128 stands for zero in the data rows.
Each row of this table is followed by its label. One hidden rule gives the labels. It looks at one to three of the table's principal directions, none of them among the few with the most spread.
  118  099  185  142  085  114  119  097  149  102  099  093  122  072  123  176  117  145  115  130  110  131  100  087  088  120  116  120  177  077  160  165  196  201  114  033  117  129  168  137  120  171  118  067  109  135  145  114 LB
  074  069  151  138  110  130  117  101  126  126  142  094  191  092  195  141  123  077  118  125  140  147  079  130  099  104  158  128  184  137  066  145  215  160  146  030  075  149  168  106  090  116  165  102  082  146  071  135 Si
  178  153  050  041  109  105  074  103  092  136  131  144  094  122  118  079  132  104  134  130  110  157  120  122  193  122  097  108  070  175  170  153  123  054  100  192  132  133  133  129  145  097  057  170  145  120  137  133 CU
  134  144  114  126  100  131  121  149  121  173  135  107  141  112  088  079  112  152  117  127  171  099  094  140  090  169  114  110  124  119  168  108  108  098  160  180  120  140  127  112  157  134  198  129  130  116  155  161 YC
  144  181  138  066  135  137  104  115  166  081  072  166  144  108  117  147  155  124  168  126  096  149  184  110  142  128  072  219  072  137  126  177  121  152  104  091  172  177  074  150  113  190  101  072  158  069  179  104 II
  167  220  082  059  169  150  119  140  140  091  078  210  120  171  122  147  141  116  150  140  084  151  230  148  169  123  075  188  027  129  109  129  096  106  121  155  209  163  063  105  134  158  043  127  176  074  207  091 Wu
  130  177  141  146  146  147  144  122  149  108  133  124  099  115  092  109  132  160  152  139  119  116  141  132  154  153  102  178  120  130  120  137  107  117  095  104  151  107  102  149  136  140  138  113  137  102  156  135 II
  127  150  141  180  157  120  149  140  144  128  170  142  119  146  125  119  114  154  132  124  143  116  127  146  143  136  129  138  136  125  124  119  108  132  130  140  130  101  093  135  143  108  174  175  122  158  110  136 LB
  120  128  108  066  092  149  135  109  154  112  090  075  114  008  068  113  136  175  171  151  121  152  104  117  103  186  081  121  075  123  229  164  089  110  108  139  106  154  122  142  159  129  146  115  150  078  164  166 CE
  134  194  102  035  154  169  115  150  092  163  069  206  145  167  090  072  145  119  130  128  157  101  153  162  129  154  089  151  025  160  133  081  089  059  160  230  126  223  061  098  160  136  170  123  152  086  194  136 YC
  141  160  106  140  140  109  111  159  143  121  120  173  144  151  113  136  135  128  164  130  122  107  132  139  115  160  122  147  126  107  140  117  093  122  129  130  141  154  080  141  146  118  181  141  128  125  159  150 LF
  123  105  124  120  105  139  122  128  117  152  117  086  101  084  087  103  125  152  101  135  142  128  097  105  116  163  139  066  134  126  196  119  102  108  139  163  111  089  169  107  137  090  128  161  145  155  105  151 LF
  089  106  148  106  136  191  177  148  145  154  074  065  148  062  103  121  170  165  158  149  166  113  139  154  086  171  114  164  081  148  115  121  069  121  149  162  123  162  141  140  118  186  170  073  156  041  145  148 II
  158  172  159  244  144  100  153  169  134  148  214  142  102  240  124  116  090  175  092  102  150  075  155  135  120  126  149  108  205  073  119  073  105  147  145  142  175  048  084  122  155  121  169  154  115  188  136  120 Wu
  135  112  137  152  088  161  115  145  151  178  121  089  100  112  071  128  137  156  127  112  160  091  081  109  061  189  126  081  162  124  197  143  059  124  144  180  137  095  169  121  137  149  174  111  134  120  135  157 CU
  120  140  115  073  161  157  134  109  124  094  091  187  137  123  138  148  136  101  158  141  099  146  136  136  150  114  114  159  068  151  118  135  125  110  117  126  112  201  078  125  129  111  132  133  123  108  144  103 CU
  122  075  128  150  108  101  138  109  085  161  177  112  126  134  162  119  093  117  101  115  150  134  067  138  126  096  166  058  166  134  136  121  170  119  138  145  056  121  162  113  158  076  150  178  082  200  070  128 CU
  143  173  116  113  107  097  100  081  074  088  163  111  079  132  131  032  073  162  096  140  112  154  114  125  208  134  103  113  083  117  201  118  213  092  086  148  059  112  109  139  171  090  062  146  087  145  128  141 Si
  154  155  112  113  124  083  147  142  157  092  118  126  135  100  117  156  133  162  169  133  106  153  175  148  135  125  078  169  083  100  148  150  122  160  111  115  164  135  087  168  155  173  111  114  162  092  183  138 LF
  110  099  109  085  108  142  137  109  142  104  087  072  123  041  123  142  145  142  157  152  115  166  124  127  120  150  107  128  082  133  163  162  128  132  114  122  109  147  161  144  129  146  083  100  138  073  137  143 Wu
  133  168  169  203  148  135  127  137  139  147  176  123  081  190  131  105  120  172  107  107  152  090  152  115  151  156  147  109  176  098  129  096  104  126  126  140  140  066  115  119  137  107  143  159  109  171  115  133 CE
  114  109  189  167  153  179  122  190  179  168  062  136  146  179  107  198  200  107  105  095  148  084  201  078  083  154  178  134  188  120  065  103  037  175  174  128  223  076  175  108  043  176  127  091  191  126  114  115 LF
  106  119  198  215  162  162  157  150  141  169  143  135  106  173  104  123  130  159  104  101  172  065  111  108  111  159  184  106  185  121  120  088  073  133  150  157  116  095  136  136  125  104  208  159  112  185  088  134 II
  096  096  110  097  126  165  167  112  160  095  103  059  119  008  093  126  128  167  155  145  124  175  110  112  126  184  124  100  069  134  211  150  081  112  131  143  098  122  138  139  144  079  127  165  147  115  109  163 Si
  149  084  109  178  095  054  114  115  115  129  207  096  123  136  156  134  100  107  103  127  111  147  089  120  131  073  158  093  211  131  120  160  177  155  103  087  129  052  185  142  117  113  073  154  112  185  067  122 LB
  095  084  146  149  125  123  128  163  111  189  133  047  143  085  128  081  162  162  116  145  205  098  088  147  111  177  143  091  139  134  130  093  113  113  165  179  090  113  162  128  121  127  191  147  121  130  086  183 Wu
  127  179  110  123  160  124  128  095  109  067  157  196  148  196  189  119  107  079  154  137  076  144  157  175  178  068  109  226  106  153  034  137  208  126  081  054  122  173  070  149  117  150  089  079  093  087  151  096 YC
  093  119  143  167  139  160  143  149  145  175  153  091  116  103  096  081  143  174  144  123  194  099  086  134  105  200  144  097  144  146  168  106  045  096  152  197  082  114  110  116  153  077  249  175  117  144  083  179 CE
  108  090  167  145  132  157  096  130  157  120  080  181  145  195  157  215  173  047  125  095  099  122  161  082  102  092  173  147  198  141  048  144  128  183  124  074  158  132  174  119  047  163  096  054  133  116  108  088 YC
  157  187  133  153  162  103  099  119  109  097  165  213  104  245  160  127  107  097  100  113  084  123  179  122  188  083  145  147  146  121  084  115  170  132  094  105  157  096  100  125  114  116  036  149  111  177  123  090 YC
  131  113  137  053  160  171  144  114  126  126  040  131  131  072  136  160  172  114  147  145  129  149  157  112  158  108  111  173  061  168  090  150  098  114  139  133  148  190  129  122  110  148  114  117  159  087  134  073 CU
  104  096  143  179  100  138  176  140  139  152  163  066  123  087  080  114  093  173  101  124  152  121  097  120  081  156  159  063  170  094  183  100  103  131  150  147  103  074  162  112  151  093  178  153  135  160  112  161 LF
  093  062  170  114  163  174  130  120  149  116  058  102  126  090  173  182  191  122  156  126  132  136  141  095  147  152  163  129  102  148  118  142  090  147  134  127  103  158  156  160  076  128  112  131  121  116  075  118 CU
  145  146  108  168  123  110  119  141  099  152  173  139  127  167  119  077  109  125  124  139  132  096  095  151  123  120  132  149  179  144  112  110  117  102  118  124  128  101  107  121  136  108  194  133  125  137  112  130 LB
  138  152  113  061  141  123  125  103  133  088  099  172  171  141  170  164  140  065  141  129  087  169  194  134  151  050  107  214  089  158  027  169  187  148  108  065  175  184  127  134  095  195  023  061  145  073  162  071 YC
  101  142  124  090  116  168  160  115  071  189  145  095  131  099  105  046  087  159  086  137  190  096  068  177  107  160  115  065  084  123  148  068  174  056  169  181  066  172  138  086  188  104  184  147  093  139  167  169 LF
  085  119  163  135  154  152  148  159  121  184  125  088  153  111  129  103  160  155  116  140  211  082  108  164  103  171  134  107  114  125  083  082  132  111  175  165  111  158  139  117  131  152  178  129  102  124  134  168 Si
  131  175  112  142  173  142  143  152  154  109  143  160  141  182  147  139  160  113  171  128  115  128  191  167  147  121  110  209  114  159  044  133  088  127  113  112  187  117  077  140  109  160  117  102  150  080  142  122 Wu
  134  156  127  115  122  121  107  110  137  080  132  142  128  147  150  130  127  122  146  132  093  150  159  120  144  115  103  168  125  119  128  146  153  146  097  086  135  136  085  131  118  144  095  085  119  098  144  110 Wu
  102  076  140  131  157  095  144  090  127  042  116  112  142  059  199  167  133  120  173  156  069  186  129  126  207  098  146  167  106  124  116  153  186  162  080  034  062  142  111  185  096  083  113  166  107  143  067  121 II
  092  118  156  037  148  221  165  152  162  157  013  145  170  075  082  173  175  134  147  117  172  117  157  113  052  173  113  126  044  134  144  114  042  122  198  192  142  240  104  094  135  163  189  091  164  075  185  119 Si
  174  145  110  094  134  080  096  129  102  111  094  158  107  161  151  151  140  118  118  133  090  135  177  127  179  101  119  131  084  111  123  132  168  137  103  132  163  128  155  164  120  168  000  134  142  130  161  111 II
  131  094  108  096  095  124  157  124  121  160  123  081  156  056  104  119  110  133  122  124  156  145  089  129  086  123  127  104  120  143  150  148  120  115  160  140  117  143  162  119  163  123  160  136  143  135  123  133 II
  113  148  108  160  139  158  129  139  162  108  155  135  118  136  089  099  122  137  157  108  117  129  118  124  135  194  143  129  120  146  181  128  057  100  115  161  113  087  101  152  129  075  168  163  135  133  104  182 LF
  144  137  133  174  144  123  134  127  120  135  173  147  092  193  138  143  118  120  110  121  123  109  128  130  142  106  151  103  168  125  096  121  134  124  112  131  150  087  144  125  130  122  078  144  103  164  120  107 CU
  123  086  103  077  116  131  087  132  120  155  100  126  153  115  146  140  159  078  112  134  132  147  127  110  112  112  148  103  126  164  117  147  119  122  146  161  136  139  181  099  082  133  072  134  148  121  088  117 Wu
  105  114  130  177  147  104  160  129  157  100  167  060  101  051  122  097  141  203  190  147  137  145  113  150  184  185  121  143  098  130  184  138  085  122  087  151  068  089  100  203  146  091  181  192  124  121  082  196 II
  138  133  107  129  149  114  123  144  116  127  131  177  127  176  133  140  124  105  113  128  117  127  146  130  141  107  146  108  122  125  117  102  123  120  137  159  140  131  120  114  126  103  105  162  134  150  128  115 Si
  120  112  109  078  107  145  134  126  148  145  095  096  142  051  102  122  135  156  164  117  158  140  096  129  086  187  109  103  068  138  209  157  079  111  152  178  095  177  128  145  172  124  168  145  130  114  137  169 YC
  118  091  146  172  108  146  165  143  127  169  157  044  115  082  093  106  109  174  088  141  168  109  088  117  085  151  149  072  176  112  161  109  097  124  160  146  134  063  170  099  133  111  166  149  137  156  098  136 Wu
  127  147  116  144  134  081  077  090  121  042  165  173  126  167  184  118  094  095  133  124  070  170  128  115  202  111  137  144  118  114  146  145  222  145  079  079  075  130  096  162  114  087  061  150  072  158  100  133 LF
  165  133  088  141  057  071  090  094  126  097  193  116  123  103  119  121  068  117  132  132  080  152  060  122  114  108  097  114  182  103  190  182  194  141  086  059  119  093  130  133  148  119  129  121  102  148  141  137 CE
  088  106  129  057  148  200  142  139  169  137  044  126  160  065  106  171  203  096  170  132  144  150  155  119  096  147  111  165  094  182  080  151  052  124  153  126  158  178  127  094  095  141  167  085  180  063  132  123 CE
  108  128  182  132  143  168  176  125  136  144  086  126  121  091  101  141  118  178  124  125  158  097  118  123  102  152  125  118  107  092  152  097  113  134  159  133  104  179  111  125  163  129  213  130  121  135  165  122 LB
  136  135  092  103  123  073  137  098  104  103  176  137  153  118  161  107  087  100  112  139  109  179  130  154  159  054  120  149  108  151  091  156  210  130  111  102  115  135  134  126  145  124  056  147  121  143  110  106 YC
  098  138  121  117  135  136  148  096  142  115  155  100  122  049  116  097  125  150  177  141  142  148  085  151  159  158  107  144  097  151  138  156  137  095  096  117  066  153  110  151  161  093  176  157  099  121  119  170 LB
  130  090  184  239  112  083  135  147  103  169  187  125  114  203  156  145  100  147  090  105  160  071  085  128  100  107  176  065  239  071  120  081  166  168  142  120  089  092  144  129  143  119  200  138  071  205  101  127 CU
Here are more rows. What is the label of each one?
  124  159  134  153  149  126  147  100  094  107  156  155  090  165  130  095  105  136  137  139  104  112  121  158  183  111  131  154  119  133  101  108  173  100  072  116  082  134  118  165  149  118  109  122  092  123  143  131 -> II
  126  139  118  152  128  126  128  145  137  145  149  109  126  119  111  107  131  148  142  128  143  108  108  155  120  169  122  125  126  129  141  126  109  115  127  141  130  102  134  147  136  132  153  146  129  128  130  175 -> YC
  115  186  155  162  175  167  178  120  135  097  140  170  111  159  106  110  114  151  151  137  101  101  154  159  156  127  119  204  115  131  085  105  117  116  090  093  132  132  071  155  132  135  164  108  129  103  160  120 -> II
  156  130  151  202  138  072  123  136  082  127  191  150  102  228  166  127  087  123  061  122  121  109  136  121  167  074  170  081  195  086  097  081  198  147  126  114  133  063  136  113  128  101  072  165  092  217  101  093 -> Wu
  128  057  109  137  079  116  155  097  128  117  132  075  137  046  117  153  096  111  129  139  100  165  065  110  088  091  145  117  174  144  149  183  145  149  115  071  105  106  195  135  133  114  133  113  134  133  089  110 -> II
  177  182  141  153  125  061  137  112  114  088  152  150  106  155  132  120  091  171  140  139  091  107  149  145  166  092  094  185  116  076  130  132  196  152  074  080  142  144  092  205  162  191  085  098  107  115  200  108 -> II
  135  141  141  126  153  116  118  095  091  093  136  165  125  169  194  126  116  101  125  140  094  134  137  147  189  073  122  176  118  136  068  126  209  133  097  071  108  153  103  141  109  136  095  115  093  128  122  087 -> CU
  113  134  120  094  147  152  117  121  149  105  096  121  110  089  120  116  161  143  165  130  121  154  160  107  182  172  125  137  072  141  166  129  078  100  110  167  102  142  108  146  117  092  126  157  146  100  117  152 -> Wu
  129  084  170  122  135  099  105  119  125  128  088  121  135  118  166  160  171  116  132  128  120  115  138  096  147  098  153  154  148  132  092  145  152  166  109  086  128  149  170  184  079  172  088  105  128  129  101  106 -> II
  101  118  108  094  136  162  165  139  166  116  107  135  157  084  096  154  146  121  166  124  116  154  148  137  098  143  123  140  097  148  137  137  064  126  135  135  138  143  106  123  125  113  165  130  174  099  135  149 -> LF
  117  134  120  105  182  150  103  110  102  119  143  186  110  166  169  101  133  108  140  110  137  131  102  136  210  154  143  096  068  166  149  106  121  070  130  190  060  163  068  133  135  034  160  229  080  187  078  146 -> CE
  174  123  090  136  105  081  096  102  057  139  182  129  090  175  163  085  080  106  072  139  109  137  097  132  181  070  136  085  155  136  131  119  198  098  112  139  117  081  160  105  135  092  063  168  105  175  098  095 -> CU
  118  152  161  120  150  193  154  183  190  150  051  092  141  081  068  146  197  185  177  136  156  091  185  134  082  212  097  194  079  128  137  133  000  140  148  167  196  130  110  153  100  217  174  079  196  039  172  153 -> YC
  158  137  086  084  120  118  085  089  101  092  112  167  104  127  145  115  123  096  161  138  075  153  109  116  183  111  110  156  103  159  157  160  137  095  079  116  097  159  102  147  129  094  117  136  118  113  122  108 -> CU
  115  162  159  122  159  148  147  143  131  127  102  153  145  126  109  124  148  142  149  135  138  095  139  157  139  146  104  181  097  124  089  105  130  123  126  111  135  164  085  149  124  161  184  106  133  104  172  143 -> II
  114  084  075  100  102  130  120  093  074  137  154  113  129  118  151  110  099  071  101  141  114  148  058  145  130  099  152  063  144  152  110  121  202  082  124  109  081  132  192  100  132  074  086  138  090  149  109  138 -> Si
  117  148  121  188  144  081  172  125  144  106  237  088  127  101  136  070  069  201  140  124  152  150  113  165  169  157  132  108  091  106  193  122  138  119  120  175  067  090  082  174  184  078  149  234  092  181  088  186 -> LF
  144  139  191  171  140  121  100  202  139  196  089  124  107  214  113  174  191  146  066  115  181  060  202  102  093  144  146  083  185  074  075  075  100  174  175  168  230  069  182  091  086  212  061  093  159  144  161  115 -> Wu
  176  155  092  120  118  066  123  127  117  105  152  106  102  119  126  110  116  152  118  159  100  154  169  131  171  087  097  152  111  116  133  144  150  133  096  128  179  087  132  147  134  160  026  132  160  106  149  103 -> CU
  148  169  183  159  139  135  166  166  190  130  091  118  112  130  081  176  164  197  160  116  135  089  206  116  098  153  097  182  133  077  123  125  056  178  124  116  212  118  099  168  132  220  148  069  177  078  207  121 -> LB
  151  128  182  159  134  158  085  195  147  190  068  156  098  203  079  161  197  144  114  103  167  048  146  084  074  182  136  102  182  116  153  099  011  149  163  194  196  096  120  108  096  167  190  100  164  136  137  122 -> CU
  090  094  137  134  126  134  123  105  129  116  137  093  127  102  159  118  139  126  143  125  136  143  099  132  141  149  143  114  125  143  132  138  156  130  115  114  068  132  150  152  120  109  125  128  094  128  089  163 -> Si
  126  090  133  061  104  140  121  106  124  139  070  107  119  066  106  122  141  151  145  118  139  127  096  107  116  159  121  101  051  140  217  152  114  116  126  200  073  199  161  189  144  160  109  119  122  098  145  151 -> II
  125  162  120  160  165  153  132  139  166  088  126  149  086  151  109  146  145  138  147  131  099  144  171  120  158  158  123  143  123  132  135  131  069  131  108  126  168  069  100  119  119  093  103  152  155  127  119  131 -> Wu
  085  088  156  098  105  189  108  117  154  131  079  135  166  101  123  169  153  080  137  112  127  126  092  105  060  145  131  128  153  146  124  153  126  153  146  087  112  168  146  100  084  146  182  062  123  104  122  132 -> Si
  102  129  148  180  142  129  175  114  147  105  167  128  140  107  132  131  104  144  158  140  115  120  107  156  123  112  130  176  156  120  097  131  144  146  103  065  102  137  099  157  134  126  203  120  110  118  127  132 -> II
  096  083  123  127  118  180  138  144  202  159  098  068  139  033  096  148  186  155  207  107  163  127  093  122  069  220  123  132  123  170  184  179  000  125  144  157  119  127  138  158  124  122  244  137  160  088  093  193 -> CU
  124  162  163  208  154  104  135  158  151  110  164  182  162  208  147  145  102  134  127  107  128  087  146  141  109  132  151  156  164  075  101  093  148  170  142  095  138  136  074  153  128  142  181  128  096  159  147  136 -> LF
